(in the rows, 128 means zero)
Each named turn below is shown by a few rows before and after it. Which turns, in which order, take the first row of each later pair to the second? The first pair is answered.
fima (before |-> after):
[148 118 111  88 109  99 133 144 116 147 161 111 128 114 151  79 149 109
  73 139 129 140 126 143 145 134 132 202 136 111 140 157 107 139  92 138
 164 153 118 138 133  96 126] |-> [171  99 127 109 105 137 149 143 137 152 113 103 113 122 133 132 143 139
 100 127 156 172 112 105 113 114 135 167 132  69 145 112  79 127 136 143
 142 178  92 166 114 125 121]
[108 115 115  86 156 141 161 143 141 123 168 211 126 116 122 151 116 123
 120 150 135 114 137 155 123 165 126 113 121 166 117 140 107 167  72 131
 116 153 154 164 118 110 185] |-> [109  94 122  95 151 167 170 141 143 131 163 207 120 118 124 169 126 133
 122 144 140 138 146 137 116 158 144 121 124 141 121 142  91 167  82 126
 112 168 153 169 118 130 169]
[148 118 165 137 123 114 160 137 133 135 165 132 111 121 157 104 138 131
  91 109 158 155 111 132 134 126 147 168 148  88 114 175  94 135 119 129
 142 160 158 136 122 155 121] |-> [168 126 177 135 127 113 141 127 143 128 107 132 102 125 128 150 126 159
 149 110 170 147  80 100 118 124 111 114 142  96 118 109  97 132 146 137
 124 154 126 152 128 166 146]
posof (before |-> after):
[132 138 130 119 122 141 103 110 132 125  81 156 129 134 119 137 111 151
 161 137 123 147 111 119 107 133 100 102 111 141 144 114 126 117 129 125
 130  86  94 119 143 114 169] |-> [135 135 136 145 134 161 124 116 137 136  79 129 129 132 101 148 119 154
 161 131 139 135 130 135 116 125 112  86 110 111 117 100 126 123 158 151
 103 111  98 131 125 140 139]
[134 130 117 129 134 140 128 136 144 130 114 106 134 121  86 118 142 144
 148 150 120 107 132 147 120 125 128  89 123 134 118 107 127 123 134 142
 103 135 132 118 133 132 122] |-> [129 118 119 152 129 147 148 146 150 140 138 105 132 120  99 118 161 137
 123 148 131 121 146 152 123 121 138 122 124 113 118 127 113 124 133 134
 105 155 135 128 124 141 112]
[128 116 135 148 137 143 132 114 130 127 110 125 126 154 128 148 121 137
 153 119 120 127 143 126 126 130 137 116 122 120 135 127 131 113 122 129
 129 150 138 103 108 125 112] |-> [128 118 130 145 136 145 135 116 133 131 119 118 120 155 137 135 129 148
 147 121 113 136 147 124 124 125 145 129 119 120 134 130 131 117 121 135
 132 143 137 105 106 138 106]
[126 134 109 136 124 142 109 124 134 128  90 139 133 133 109 141 118 144
 161 127 145 156 116 109  86 111 127 106 106 137 137 112 108 109 138 133
 122 110 120 116 126 127 138] |-> [127 129 112 149 128 158 120 124 132 142  91 127 133 125 110 145 131 146
 146 134 154 147 125 121 102 102 135 102 113 116 124 110 111 110 150 137
 106 130 122 122 123 139 118]
tor (before |-> after):
[104 109 134 133 165 107 126 145 152 159 148  83 126 148 117 123 104 104
 133 155 120  85 209 189 164 133 166 122 117 129 111 141 153 110 131 152
 103 106 147 102 115 124  84] |-> [ 92 104 123 136 160 116 130 139 157 159 155  89 121 157 129 115 101 106
 121 153 118 100 209 176 154 124 185 137 118 120 122 160 144 112 127 138
 119 104 154  99 127 121  83]
[118 109  83 114 115 160 125 101 140 117 117 129 135 128  97 135 113 137
 165 128 124 113 150 140 119 136 170  72 100 117 106 123 109 118 129 118
  87 121 123 101 136 142 120] |-> [119 102 103 124 116 163 157 108 143 131 148 117 128 119 114 144 138 132
 141 116 123 112 154 141 143 138 186  93 123  87  93 127 102 128 134 128
  77 151 123 125 126 155 109]
[153 103 142 129 119 109 132 149 136 106  99 148 137  95 129 151 139 161
 146 121 119 161 128  90 136 102  99 130 145 110 139  83 139 125 139  92
 141 153 107 146 127 137 152] |-> [160 105 146 125 116 110 135 148 137 106 105 146 141  97 137 152 148 154
 150 122 121 172 129  91 135 106 100 128 140 109 140  84 130 117 138  80
 152 154 108 146 124 131 144]
[126 116 147 115 126 123 149 133 128 105 107 143 108 141 106 149 129 130
 138 147 148 143 114  95 136 157  98 144 150 134 139 105 118 106 147 145
 122 150 112 136 154 100 163] |-> [122 111 147 109 123 124 152 138 127 103 115 149 107 136 111 151 127 126
 131 150 152 150 118  92 140 155 106 161 150 132 145 114 112 110 144 141
 133 142 112 136 153 103 158]
rago (before |-> after):
[153 118 137  90 142 106 143 129 152 130 129  77 157 111 103 131 103 116
 106 160 115 103 155 147 101 136 161  71 158  91 128 130 103 135 118 138
  95 135 144 100 116 141 156] |-> [144 122 125  85 144 103 139 130 150 132 134  91 163 120 112 114  98 118
 106 156 108 115 165 161  97 142 155  87 150 102 143 153 100 121 108 132
 108 120 150  81 119 135 155]
[134 131 135 113 129 127 133 116 139 132 133 137 121 128 126 135 130 125
 136 126 121 125 125 122 137 127 121 135 135 125 123 125 127 131 123 127
 121 123 133 131 139 123 131] |-> [136 132 138 119 133 125 136 117 133 132 136 132 115 131 130 135 136 119
 131 127 119 125 126 130 138 132 126 139 141 119 125 124 127 129 125 130
 119 129 138 130 130 116 125]
[136 126 120 140 131 143 139 144 121 148 117 112 124 121 104 143 140 123
 137 132 142 119 130 153 134 134 133 105 136 100 105 118 132 136 159 142
 104 158 116 149 110 158 107] |-> [110 127  95 133 128 140 132 138 116 142 147 132 136 135 125  95 121 114
 117 128 131 129 153 164 131 141 149 152 125 124 134 175 136 121 127 129
 126 126 140 115 119 137 105]
rugim (before |-> after):
[121 138  88 153 128 140 110 129 133 125 104 144 138 153 142 131  99 124
 142 157 141 157 117 141 102 140 138 126 108 167 150 156 125 125 125 107
 137 100 130  80 147 114 134] |-> [128 147 114 131 126 102 109 136 120 108 124 133 128 137 144 133 123 112
 142 152 124 134  93 139 120 148 109 132 128 181 146 133 141 148 106 108
 142  99 117 105 140  93 171]
[123 146  94 120 134 110 125 120 108 130 110 145 114 153 110 109 111 128
 117 124 109 121 127 124 114 149 121 128 120 178 128 116 156 104 131 133
 139 120 124 114 158 128 134] |-> [119 146  92 114 131 116 128 122 112 129 111 139 114 163 120 110 101 135
 119 126 113 129 134 118 111 146 127 132 115 168 138 127 144 109 130 134
 143 120 134 101 152 133 132]
[113 136 125 126 159 151 117 111 124 128 123  79 111 121 120 120 148 145
 117 118 163  73 163 181 153 131 108 113 132 154  97 130 152 134 149 148
 100 138 161 130 107 135 103] |-> [103 105 129 126 137 173 127 113 142 123 124 119 130 142 163 135 133 160
  91  96 151 148 164 144 118 121 129 181 136 134 144 175  95 130 138 100
 141 124 170 121 108 121 104]

Between the rows of a pair lie 2 to 3 turns.
[153 120 141 148  94 162 166 124 137  91  86 143  96 131 103 179 115 101
 131 126 164 162 115  66 125 118 172 175 151  86 156 109  89 155 143 103
  87 169 145 128 131 148 141] |-> [166 154 148 124 116 123 144 121 120  74  98 116  83 108  72 157 127  82
 149 138 150  94  96  97 172 136 135 138 160 129 123  72 146 170 141 133
  60 163 126 144 143 135 169] -> posof, rugim
[116 133  98 133 142 156 130 125 130 135  89 130 134 150 108 141 113 153
 147 125 134 151 140 138  99 127 155 109  95 126 133 136 127 111 129 127
 130 114 136  91 129 138  99] |-> [122 159 117 102 148 110 113 121 114 118 113 126 121 134 101 137 114 131
 143 129 118 106 119 146 132 135 114  93 108 166 125 101 163 135 106 136
 133 105 127 112 138 113 141] -> fima, rugim, rugim
[133 112 124 114 113 170 132 112 115 132  81 103 108 124 101 136 108 157
 170 142 141 140 103 157 132 113  87  40  67  83 128 107 142 139 155 137
 102 135 132 106 132 131  73] |-> [141 126 157  83  93 109 120 110 107 101 118 109  92  99 111 148 131 124
 154 133 109 114  66 138 161 128  56  75 112 112 109  84 157 163 122 127
 119 129 111 147 125 100 144] -> rugim, rugim
[124 120 149 131  99 140 140 163 126 103 158 150 112 115 150 130 157 125
 105 136 112 119 137 131 147 128 148 162 154  90 100 125 118 136 142 150
 116 157 141 147 119 133 120] |-> [139 128 161 117  88 121 122 157 122  92 140 157 103 107 156 149 149 130
 114 135 107 124 106 115 147 118 132 153 152 105 102 102 119 136 135 150
 123 146 125 163 122 125 147] -> posof, rago, rago
[147 159 132 122 114 106 133  95 122 109 150 108 114 118 165 137 133 111
 119 174 139 136 101 158 144 110 125 132 137 147 100 115 166 121  83 117
 139 166 117 179 157 132 174] |-> [155 158 134 119 117 114 138  88 129 107 140 103 112 119 161 161 128 118
 128 171 146 141  92 151 131 103 122 114 132 138  92 100 165 122  93 121
 135 167 109 179 162 140 177] -> fima, fima, fima
